128 stands for zero in the data rows.
Some points:
[165 125 102 113 110 109 139  94  97  66 169 124 112 109 108 153 184 165
  81 120 128  95  67 122 148 126 119  99 176  96 137  76  91 140  86 100
 195 121 136  98 119 169 124]
[130  68 109 119  70  96 167 135 196 112 102 136 110  93 127 150 119 148
 107  72  83 123 114 131 150  72 130  98  78 122 129 102 174 126 146 133
 128 129 104 144 134  89 126]
[104 119  87 110 121 149 145 143 108 128 130 162 141 154 120 128 105 142
 161 153 147  34 131  80 171 177 178  82 174 101  74 180 153 178 110 192
 126  87  89 201 178 159 137]
[122 135 170 161 155 110 162  89 145 129 167  96 149 147 175 128 173 177
 146 150 128 135 133 106 175 143 159  83 140 142 165 152 143 142 138 104
 166 107 169 134 104 106 162]
[121 120 146 120 131  92 152 117 158 163 125 132 117 104 117 152 159  97
 103 169 166 121 153 123 148  95 134 147 138  86 177 153 170 162 147 173
 108 116 110 132 138 142  61]
[139  82 109 137 138 105 122 161 114 126 143  92 143 117 144 103 124 103
  63 101  99 123 151 167  95  97 134 138 132 118  78 110 156  95 116 135
  77 101 109 178 173  92  76]
[138 118 108  85 117  71 126 177 169 110 108 106  93 101 144 135 160 111
 106  98 160 155 152 118 118 149 101 138 100 135 114 154 140 137 143  87
 146 150  97 115 165 111 186]
[204 128 135 122 143 145 143 166 132 107 116  72 114 121  90 103 153 100
 136 118 133  87 131 102 148 116 140 120 139 123 174 123  76 101  85 109
 123 159 174 101 140 121 158]
[142 141 164 127 121 113  92 152 143 120 126 121  98 145 141 116 101 124
 121 180 114 161 106  59 171 136 109 125 191 154  39  80 122 161 158 153
  74  95 108 188 148 199  92]
[121 127 135 117  62 148 118  83 105 114 114 109 111 125 102 156 110 127
 115  82 105 169 179 132  62 125 120 130 120  72 104 142 159  98 120 126
  71 150 116  99 167 133  81]
[100 130 133 137 123 115 102  95 119 140 100 114 125 125 103 150 133 158
 143 136 150  38  93 133  81 121  59 154 114 145 104 127 163 129 141  93
 112 100  85 136 150 119 122]
[103 188 204 153 177 180 167 133 118 161 128 147  83 153 132 217 150 104
 140  57  95 189 174 238  79 117 117 148 144 134 132 158 150 152 117 136
 164 170 157 159 152 139 136]
[180 179 122 152 102 126 139 206 220 107 112 136 122 130 169 161 110 145
  96 127 127 140 140 145 166 111 116 127 140 132 118 160 108 147 127  84
 202 126 186 101 135 125 128]
[133 149  91 124  82 136 134 135  95 140 101  76 143  84 137 123 171 115
 139 115 126 127 142 130  98  69 116  85 109 108  75 124 148 123 162 163
  75  44  73 147 100 127  90]
[174 165 140 135 142 143 111 124 172 131  97 144 172 139 156  90 118 132
 168 127 141 160 143 117 102 145 181 159 186 115 176 140 179 165 119 126
 170 164  85 174 126 113 139]
[123  85  79 118 107  98 125 148  74 132  94 111  78 105 155 149  96 126
 155 118 107 133 101  77 104 132  91 161 153 116 109 119 131  72 127 129
 147  97 153 130 135  70 107]
[126  99 186 202 173 196 105 133 139 141 176 127 155 113 130 129 133 129
 120 135  98 163 166 138  78 143  82 121 112 139 155 143 157 124 132 140
 159 143 126  94 159 160 130]
[127 142 161 123 137 151 111  86 109 166 145 166 147 187 117 161 116 120
 119 105 190 127 101 135 131 114  98 101 104 137 104 105  86  70 109 159
 139  99  85 144 132  93 125]
[173 156 104 112  99  88 181 173 125  95 103 153 151  69  73 158  89 112
  81 154 138 170 135 108  77 149  90  62  94 126 122 108 134 130 150 123
  92 119 120 167  66 124 142]
[120 134 123 124 146 133  76 122 121  99 127 127 120 126 134  92 141 174
 127 121 144  55  57  97 161 158 133  95 154 104 182 151  87 107 164 108
  88 211 174 132 101 123 128]
[ 67 135 124 116 105 143 130 129 134 138 149 171 128 139 121 158 105 108
 154  73  90 143 151 111  79 101 131 124 135 164 192 107  48 144  78  49
 144 161 143  20  53 111 129]
[156  96 114 146 113 167 143 121 128 129 108 106 100  97 142 103  85 116
 163  89 175 143  91  82 174 139 126 145 153 158  82 114 132 132 193 170
 113  90  69 179 112 182 140]
[122 101 134  86 164 132 175 161 130 148 109 135 179 168 102 141 146 148
 107 114  83 157 158 123 173 133 109 148 177 121 153 121 165 119 160 115
 126 144 143  86 130 116 189]
[ 69 134 131 115 124 155 127 116 103 112 124 136 111 153  99 100 152 102
 105 125 171  90 112 108 147 105 123 114 102 108  62 106 153 134 166  99
 116 126 136 122 103 129 111]
[159 127 144 163 103 109 159 148 121 171 134 158 142 152 145 134 167 156
 187 153 148 142 149 128 145 155 158 128 160 225 133 179 118 182 222 167
 119 149  96 183 188 141 128]
[135 131 146 119 168 125  80 128  98 160  73 134 110 123 127  90 153 172
 119 134 165 124  62 115 145 199 163  88  93 131 122 119 130 129 146 159
 164  90 135  60 132 109 135]
[102 160 149 126  89 112 124 112 111 150 151 143  99 139 107  79 123 198
 125  98 116 111 156 111 162 146 130 100 214 115 143 138 138  93 146 138
 112 136 147 119 131 153 142]
[174 144 140 147 108  81 137 183 170  60 103 165 176 109 145 190 178 134
 119 126 142 136 185 157 123 164 164 189 138 142  98 170 129 101 116 161
 120 145 107 166 106 124 139]
[104 120 150 106 171 128 136 129 105 141 133 106 111  84 123  95 132 211
 135 170 122 121  91 148 111 107 153  97 123 108 114 137  88  95  74  49
 139 166  89  86  85 143 116]
[118 141 114 125 145 168 116  99 175 198 176 138 204  76 103 170 140 147
 125 135 121 169 123 138 120 104 137 175 124 123  84 147 121 158 127 172
 121 134 177 171 168 154 156]
[102  94 169 165 108 126  65 119  77 198 164  81  93 183 109 159  90 112
 101 100  70 104 116 113  72  90 175 156  99  97 118  90 105 144  89 107
 158 144 167  72  58 105 143]
[115 144 117 117 161 102 140 111 120 163 142 132 153 162 176 109 112 120
 152 111 106 141 159 152  76 113  96 147 116 102 152 161 143 102 108 116
 190 199 222  73  57 148 161]
[148 153 128 175 108 126 180 106 163 171 131 150 129 142 166  89 124 108
 118 127 109  86 152 127 161 149 116 134 112 101 122 106 100 116 110 138
 154 164 110 107 120 149 152]
[156 107 160 144  76 107 184 201 154  85 136 121 181 128 139 148 128 114
 163 187 190 136  96 207 180 151 155 183 152 134 151 187 163 180 174 143
  97  95 151 170 159 185 155]
[105 112 124  79 105  64 122 109 103  93  99 106 150  75 133 100 101  74
 115  37  74 124 120  89  96 121 108 126  60 130 113 125 106 168  98 110
  48  38 106 166 149 151 106]
[ 85 138 122 115 156 184  93  78  62 146 120  97 122 130  97 147 124 139
  82 111 134 157 194 117 154 126 113 159  81 155 154 160  87  94 105  83
 194 159 186 102  92 142 109]
[ 89 124 103 134  87 147  73 121 153 132 122 137  97 142 129  56 163 145
  90 151 128 112 144 133 109 139  99 140 155 159 152 132 105 122  41 144
 112  77 125 108  80  88 162]
[102  83  81 144 120  91 121 114  75 112 100 120 130 118  81  77 110 101
  84 118 121  79  90 100 101 136  84 106 142  79 136  81  48 135 126  74
 153 136 148  62  99  59  75]
[192 136 140  53  80  96 170 178 150   0 113  79 157 125 126 142  89 151
 141 131  92 114 162 143  93  88  98 151  81 131 117 129 104 157 167 209
 106  86  74 147 161 138 110]
[169 115 122 112 168 160 124 102 134 110 191 149 144 177 149 157 149 112
 143 130 104 167 127 143  96 151 111 155 101 117 109 165 176 131 161 142
 118 132 131 148 133 136 117]
[151 136 118 109 117  83 153 118 146  72 143 115 137  99  96  80  61  63
 170 180 206  91  25  56 208 150 174 103 171 239 135 157 194  53  67  83
 136 178 173  45 104  85 119]
[128  54 105 129 159 108  64  52  78 129 108 141 121 158 150 148  88  81
 100 120  97 162 140 162  93  60  98  74  76 136 118 138 121 134  81 123
 100 144 118  86 112 143 138]
[138 117 104 130 100 173 160 125 161 118  56 116 124 119 123 129 124 131
 150 196  88  89 111 146 121 148 172 130 104 149 162  85 142  93 136  97
 150 145 174 123 121 153 133]
[121 112 104  77  60  73  97 122 155  97 107 107 115 100  85  73 140  74
 179 141 120 133  90 144 161 111 106 105 117  89 135 100 102  80  85 119
 154 140  95 125  91 103  87]
[116 116 132 153 171 149  88  73  74 108 153 208  58  83 144 119  82 100
 141 160 121 121 140 133 145 108 155 156  97  90 115 121  97 114 136 101
  88 110 141 124 135  82 162]
[101 156 155 131 120 140 118 124 118 139 137 119 169 111 200 116 138 130
 115 174 173 134 153 168 126 151 158 122 151 162 179  43 116 136 116 139
 172 202 162 101 163 140 184]
[ 73 158  89 171 183 133 107 127 125 109  84  86 136 120 116 117 109  95
 127 127  82 144  97 120 129 109 116 124 134 120  92 152 116 143 152 149
  66  88  40 141 157 125 106]
[102 151 147 165 141 164 165 151 119 148 133 168 135 180 133 108 175 161
 183 195 195 162  77  84 168 140 139 144 108 124 176 122 124 126  47  90
 137 169 158  96 160 103 166]
[ 99 127 122 111 163 102 130 107 191 116 123 147 107 168 107 134 121 131
 105 119 129 156 153 154  53  90 177 129 112 139  98 107 120 105 188 168
 111  35  81 207 184 162 102]
[ 88 166 137 105 148 176 104  76  73 181 202 129  92 151 152 108 117  79
  93 113  81 121 114 160 116 143 144 139 124 140 128 131 144 139 158 165
  86 104  80 182 137  84 111]
[156 110 116 155 162 110 210 172 165  96 128 142 130 116 119 119 147 169
 177 121 142 157 151 152 168 155 137 141 123 149 105 108 141 176 151 221
 106 155 165 195 132 119 101]
[127 119 135  98 194 186  87 142 170 177 162 116 128 142 149 163 134 185
 143 161 194  87 156 116 186 193 125 115 141  83 172 107 113 152  93  79
 132 144 121 107  93 131 112]
[173 178  97 173 151 161  84 161  83 199 184 178 129 170 116 175 131 108
 144 119 118 166 171 184 131 110 125 164 112 159 194 130 172 134 169 132
 181 111 157 132 157 173 139]
Along one direction, these points spread out more than along any other. Take the direction at right angles to it along which they spread out most. Then take the direction at right angles to both along which they spread out most. Go by this last direction. How far along it is each point below, from 0 to 99? The average is 50, and the first point in the table lies past the average. One standard deviation of the points above along it is 16.
[122 101 134  86 164 132 175 161 130 148 109 135 179 168 102 141 146 148
 107 114  83 157 158 123 173 133 109 148 177 121 153 121 165 119 160 115
 126 144 143  86 130 116 189] >> 47
[ 69 134 131 115 124 155 127 116 103 112 124 136 111 153  99 100 152 102
 105 125 171  90 112 108 147 105 123 114 102 108  62 106 153 134 166  99
 116 126 136 122 103 129 111] >> 54
[151 136 118 109 117  83 153 118 146  72 143 115 137  99  96  80  61  63
 170 180 206  91  25  56 208 150 174 103 171 239 135 157 194  53  67  83
 136 178 173  45 104  85 119] >> 99
[135 131 146 119 168 125  80 128  98 160  73 134 110 123 127  90 153 172
 119 134 165 124  62 115 145 199 163  88  93 131 122 119 130 129 146 159
 164  90 135  60 132 109 135] >> 62
[105 112 124  79 105  64 122 109 103  93  99 106 150  75 133 100 101  74
 115  37  74 124 120  89  96 121 108 126  60 130 113 125 106 168  98 110
  48  38 106 166 149 151 106] >> 49
[133 149  91 124  82 136 134 135  95 140 101  76 143  84 137 123 171 115
 139 115 126 127 142 130  98  69 116  85 109 108  75 124 148 123 162 163
  75  44  73 147 100 127  90] >> 49
[156 107 160 144  76 107 184 201 154  85 136 121 181 128 139 148 128 114
 163 187 190 136  96 207 180 151 155 183 152 134 151 187 163 180 174 143
  97  95 151 170 159 185 155] >> 68
[156  96 114 146 113 167 143 121 128 129 108 106 100  97 142 103  85 116
 163  89 175 143  91  82 174 139 126 145 153 158  82 114 132 132 193 170
 113  90  69 179 112 182 140] >> 65
[169 115 122 112 168 160 124 102 134 110 191 149 144 177 149 157 149 112
 143 130 104 167 127 143  96 151 111 155 101 117 109 165 176 131 161 142
 118 132 131 148 133 136 117] >> 33
[123  85  79 118 107  98 125 148  74 132  94 111  78 105 155 149  96 126
 155 118 107 133 101  77 104 132  91 161 153 116 109 119 131  72 127 129
 147  97 153 130 135  70 107] >> 56
[100 130 133 137 123 115 102  95 119 140 100 114 125 125 103 150 133 158
 143 136 150  38  93 133  81 121  59 154 114 145 104 127 163 129 141  93
 112 100  85 136 150 119 122] >> 51
